In the rows, 128 means zero.
The rows of T fall into several groups, and each row is roughly a mix of its group's hidden directions.
T, 126 rows:
[[123 105 140 157 109 114  92 156  86 104 104 163]
 [173  96 123 115  83 129 128 141  83 135 110 105]
 [ 67 141 148 101 124  83 128 137  94 120 127 136]
 [160  97 151 140 127 171 137  83 101 133 148 103]
 [148 116 162 120 152 149 152  71 144 102 127 158]
 [111 159 129 119 165 105 109  98  99  74 129 114]
 [107 129  96 113 127  98 103 104  62 131 116 138]
 [ 90 112 111  79 155 114 153 111 152 166 126 120]
 [ 70 107 154 125  86 142 102 144 109 114 116 112]
 [163  74 152 118 109 119 145 151  91 110 104 118]
 [156 136 174 147 109 136 170  76 123 121 121 121]
 [178 138 107 138 119  99 133 104 143  95  89 159]
 [128 100 154 113  99 156 106 163 117 157 100  88]
 [114 111 181 175 111  85 124 129 122 106 119 115]
 [158 150 134 126 192 106 119 141 133 121 154 166]
 [145 135 110 158 123  88 110 100  86 169 124 153]
 [ 77 113 108  89 118 123 115 134 162  84 141 123]
 [165 127 132 104 132  86 158 110 126  90 111 169]
 [116 128  76 133 111  89 115 112 147  83 113 103]
 [118 119 132 108 133  83 159 114 149  66 123 111]
 [ 86 125 163 135 135 149 117 146 168 164 151  95]
 [ 99 165  99  89 140 102 131 139 175 107 125 114]
 [158 120 141 161 115 149 161  96 160 122  92  95]
 [148 106  90 142 114 122 114 107 124  62 108 112]
 [109 121  93 117 119 122  92 184 154 154 135 153]
 [103 173 108 140 116 148  98 151 150 179 119 120]
 [ 96 134 116  94 144 141 169 161 174 154 127 122]
 [130 155 143 101 121 131 138 181  93 133 177 120]
 [169 112 113 118 138 131 135  73  88 159 123 110]
 [150  79 120 126 115 167 117  86 127 135 133  85]
 [152 172 100 121 165 107 131 129 145 141 176 147]
 [149 146  96 155 151 129 139  96 130 162 184 128]
 [108 123 175  94 126 174 166 137 113 128 131 156]
 [135 116 138 144 137 123 157  93 100  99 142  66]
 [139 176 145  78 122 135 142 119  90 131 139  93]
 [143  83  88 150 128 110  99 149 126 155 114 167]
 [130 107 176 110 116 186 149 137 111 145 116 151]
 [105 158 119 103 144  92 184 109 160 142 131 118]
 [113 142 181 131 155 162 142 159 106 154 155 141]
 [145 164 105 185 112 165 131 123 145 154 111 141]
 [ 80 135 143 177 107 129 120 160 160 142 105 117]
 [128 112 136 141 155 101 144 103  71  88 133 101]
 [ 95  88 172 147 105 108 111 100 121 117 118  93]
 [192  94 144 133 113 127 143 157  94 128 109 134]
 [ 76 143 125 135 125 118 131 163 173  93 104 112]
 [160 178  83 136 146 130 152 129 150 154 133 154]
 [ 88 156 131 175 159 121 158  92 126 139 147 140]
 [123 155  97  92 139 114 106 153 104 126 179 155]
 [102 156 179 104 158 135 161 148 159 126 139 111]
 [115 160 155 165 148 152 148 136 174 140  96 108]
 [132 114 150 103 147 149 147 135  86 141 158 183]
 [169 112 119 180 133 108 117  93 119 100 134  96]
 [ 93 113 152 122  88 130 152 100 122 105  90  91]
 [ 83 153 145 147 164  99 151 132 138 128 172 147]
 [101 136 123 135 172 131 111  98 148  72 138 156]
 [168 124 132 164 140 125 130  82 109 164 160 151]
 [112 122 111 114 129 130 120  84 162 170 160  86]
 [115 152 103 105 141  90 166 104 173 122 153 113]
 [ 89 130 156 137 132 103 103 118 167 116 175  99]
 [140 127 108 150  98 173 115  75 113 154 137 106]
 [146 161 134 125 181 122 118  87 109 128 100 162]
 [102 127 151  75 172  98 116 134 134 157 108 136]
 [141 166 119 133 145 155  89 142 166  91  96 129]
 [111 162 129 178 154 136 137 117 143  76 146 110]
 [154 116 116 114 160  80 144 155 123  91 136 166]
 [166 117 141 132 118 123 151 185 110  81 129 139]
 [ 80 146 154 164 112 117 143 129 169 139 122  91]
 [139 155  80 111 123  72 159 120 127 128 151 141]
 [135 103  74 142 108 128 125  80 122 100 129 160]
 [115 102 138  75 157  96 122 139 128 158 127  87]
 [109 104 121 118 101 173 104 112  96 129  77 133]
 [139 130  98  98 127 113  79 129  92  79 122 120]
 [131 144 183 126 112 145 170 136 176 141 135 112]
 [139 147 105 119 116 105 168 106 105 190 130 115]
 [104 110 162  83 134 161 159 151 109 116 133 161]
 [134 156 145 156 138 134  71 139  99 145 166 147]
 [126  96 116 152  88 156 128 113 105 119  71 122]
 [ 89 158 125 130 111 120 120 178 169 149 154 145]
 [116 132  91 122 144 116 127 124 107 174  92 178]
 [158 104 132 123  81 154 134 160 146 167  98 113]
 [158 104  69 128 137 109 116  79 140 136 120 143]
 [136  74 144 155 112 102 111 127 119  79 101 134]
 [154 116  92 116  88 155 111  88 148 138  94 110]
 [143 148  91 152  80 119 155 104 123 109  87 134]
 [ 80 159 151 136  95 149 157 143 106 112 113 159]
 [ 89 148  74 149 127 144  94 115 153 137 138 155]
 [ 65 149 135 141 133 101 161 120 163 117 152 132]
 [176 152 132 146 170 158 120 144 148  99 130 158]
 [114 137 141  73 128 103  95 180 140 112 125 122]
 [116 110 120 131  83  92 176 145 116 120  86 127]
 [131 137  95 118 104 185 129 116 133 179 120 107]
 [144 182 139 149 113 145 126 163 113 158 169 121]
 [140  88  93 124 127 158  99 154 118 120  94 169]
 [123 120 122 129  81 136 153  86 124  98  85  99]
 [176 106 150 138 127 113 169 146  96 168 140 138]
 [ 61 151 114 139 101 162 124 126 114 148 150 118]
 [167 130  89 156 148 154 100  99 121 101 116 160]
 [135 145 124  67 138 137  82 108 153  99 122 143]
 [ 94 121  79 172 111 119 101 140 117  92 123 142]
 [148 115 130 120 153 108  93  71 105 135 166 113]
 [147 105 145 159 113 147 134  85 145 113 119  72]
 [121  61 136 145 121 151 130  99 110 157 158 135]
 [ 67 116 129 153  82 137 145 131 142 115 104 149]
 [120 117 114  85 143 139  79 132 150 130  74 135]
 [124 159  89 124 139  92  94 146 100 162 158 138]
 [116 130 164 125 132 119 181 178 117 138  93 139]
 [113 135 172  97 126 168 168 126 156 103 111 111]
 [137 114 175  85 119 117 138 158 140 110 117  81]
 [158 113 132 140 113 113 178 165 121  96  88 140]
 [141 113  90 117 164 119  98  90 103 102 137  92]
 [ 89 142 117 102 147 114 139 145  92  80 165 120]
 [ 89 131 146  87 108 142 148 118  82 128 156 100]
 [179 100 118 106  95 138 136 117 112 180 132 138]
 [192 109 168 115 147 123 152 141 122 119 130  99]
 [114 140 178 152 122 124 172 128 124  85 134  96]
 [162 132 120 151 132 152 119 195 122 149 132 159]
 [148 171 154  94 113 146 134 117 103 180 131 111]
 [ 99 154 167 101 110  96 140 158 107 162 103 125]
 [ 80 157 129  91 140 101 101 155 149 129 140  97]
 [183  99 114 169 174 136 136 135 129 118 139 119]
 [113 154  82 114 144 149 147 112 165 135  88 158]
 [146  87 117 144 109  84  99 153  95 145 111 151]
 [ 72 115 108 115 118 128 119 169 155  91 108 116]
 [110 102 152  71 118 168 144 150 132 147 113 151]
 [114  97 165 112  94 115 135 129  73 111 123  99]
 [161 127 126 155  82 131 137  96 100 103  89 151]]
Here is one row of each group, with its name. Which group are the others in?
[171 114 143 142 109 129 164 108  95 106 158  89]
<91>
[175 113 116 134 127  87 142  80 105  99 132 139]
<31>
[122 147 137 156  95 109 176 110 165 132 122  87]
<69>

[156 154 128 150  99 157 126  73 124 131 135  87]
<69>
[ 74 139  80 103 100 124 137 135 140 156 109 141]
<69>
[147 148  89 155 117  93 113  90 112 102 137  90]
<31>
[141 129 129  98  87 174 147  96 132 105  89 123]
<31>
[ 79 157 108  96 136 139 130 146 163  92 121 153]
<69>
[112 142 110 132 113  68 115 163 147 102  94 116]
<31>
[151 162 127 151 154  95  92 123 103 128 164 161]
<69>
[165 104 133 143  82 127 130 160  92 136 157  98]
<69>
[ 84 136 118  98 141 129  82 142 157 109  91 108]
<91>
[153 134 149 139 122 141 151 166 162 188 117 139]
<91>
[151 122  99 142 149 153 127  92 164 117 182 133]
<91>
